In the data rows, 128 means zero.
Here are some points:
[174 116 130  84 113  90 119 166 139 168 116  88 121  62  86 147 145 113 153 149 131 150 121 148]
[129  90 120  80 114 103 139 182 145 169 116  95 129  81  95 140 133  92 142 143 136 157 139 153]
[155 110 144 136 174 166 149 143 116 130 111 122 151 134 138 169 140  78 121  94 100 122  79 113]
[169 109 130  83 117  99 125 173 141 169 115  87 123  61  85 146 144 103 150 142 130 150 127 149]
[132  89 136 120 167 161 155 155 116 136 110 122 156 140 144 174 140  69 120  99 107 131  87 117]
[164 108 142 121 164 148 132 141 114 137 108 109 149 127 141 187 154  79 129 105 106 128  76 113]
[132  91 136 121 169 160 153 154 117 134 109 118 156 136 144 176 141  68 120  99 106 132  87 119]
[147  98 127  83 119 102 135 182 142 172 115  90 125  71  90 142 136  91 148 145 131 154 130 152]
[150 104 121  77 107  89 121 168 140 168 118  91 122  71  97 145 141 112 151 151 138 156 137 150]
[168 112 129  84 116  96 122 173 141 173 115  88 124  62  87 145 141 104 153 141 130 152 123 147]
[179 129 150 133 167 152 126 131 114 130 112 116 146 124 135 178 150  93 128 101 100 120  72 109]
[168 123 150 137 172 158 138 134 112 129 113 118 148 127 134 171 146  90 126  98 100 118  72 112]
[166 112 126  82 110  89 111 164 139 167 116  89 121  67  90 148 144 112 154 154 136 153 128 148]
[128  92 115  78 111 100 134 178 145 165 116  95 128  84  99 139 133  97 143 146 139 159 143 153]
[162 106 142 120 163 151 130 140 113 138 107 114 150 122 141 188 153  81 130 106 105 129  75 116]
[156 111 145 137 172 163 147 142 114 129 112 123 152 133 138 172 141  82 121  94 100 121  78 112]
Here are 16 more points, each followed by its number:
[175 116 129  84 115  90 113 163 138 169 116  86 120  64  87 148 148 110 156 150 130 150 125 146] 0
[165 106 142 121 163 148 139 139 113 136 110 113 149 119 142 188 154  84 130 104 104 128  76 111] 1
[165 109 141 123 165 147 137 142 113 138 108 110 149 123 138 188 153  81 130 106 104 129  76 112] 2
[166 123 149 138 172 162 135 133 112 130 113 122 149 124 135 170 146  88 124 100 100 119  74 111] 3
[173 116 130  84 114  91 118 164 139 168 116  87 121  60  86 149 145 113 155 150 131 150 123 146] 4
[130  92 134 124 167 162 153 151 117 138 108 116 155 139 144 178 142  69 120  99 107 132  86 118] 5
[164 108 142 120 165 152 132 139 112 135 109 113 149 125 138 190 153  82 129 105 107 127  76 112] 6
[134  94 118  79 106  93 128 172 143 167 117  96 126  80  98 142 137 101 148 151 140 157 140 154] 7
[169 124 149 140 170 158 139 135 112 130 111 118 149 125 137 172 145  87 124  96 100 120  76 111] 8
[133  90 118  80 114 105 137 183 145 168 114  96 128  81  96 140 134  92 143 144 134 157 141 153] 9
[135  92 117  79 107  95 126 173 143 167 117  94 125  80 101 143 138 102 146 149 139 158 141 151] 10
[169 121 149 139 171 157 139 132 113 131 113 120 149 127 133 172 146  89 126  97 100 119  73 111] 11
[162 109 142 121 163 149 133 142 113 135 109 114 149 121 141 190 153  81 131 105 105 128  76 111] 12
[134  95 117  76 106  97 128 173 143 167 117  93 126  81 100 143 136 103 146 151 138 158 142 152] 13
[134  91 136 120 168 162 153 153 116 136 111 120 155 133 143 176 143  68 121 101 106 131  86 117] 14
[151 104 122  79 106  89 119 168 142 166 118  88 121  73  95 146 143 111 152 152 138 154 135 149] 15
Which of these numbered points is nearest to each point below, looking only along the 3 directions in which the first points spread most? Its number follows each.
[132  94 136 121 169 160 156 154 117 135 110 117 155 138 145 174 139  66 121  98 107 132  87 118] > 5
[168 110 131  84 116  99 124 172 139 170 115  87 125  61  87 143 141 101 153 143 131 153 122 149] > 4
[135  93 118  76 107  95 129 175 143 165 117  93 125  80 100 142 138 104 147 150 140 157 138 153] > 13
[169 116 130  85 114  91 115 166 139 170 116  87 122  61  88 145 148 110 154 148 131 151 123 147] > 4
[126  88 117  79 110 101 136 179 145 166 117  96 128  84  98 140 134  94 143 146 138 158 142 154] > 9
[169 124 147 140 172 159 140 134 112 129 112 118 148 127 134 173 146  85 126  98 101 119  74 111] > 3
[133  90 119  80 114 106 139 183 145 168 115  93 129  83  97 139 133  89 143 144 135 157 137 154] > 9
[150  96 125  83 115 104 132 182 143 168 115  94 128  74  88 143 136  90 147 141 132 155 130 154] > 7
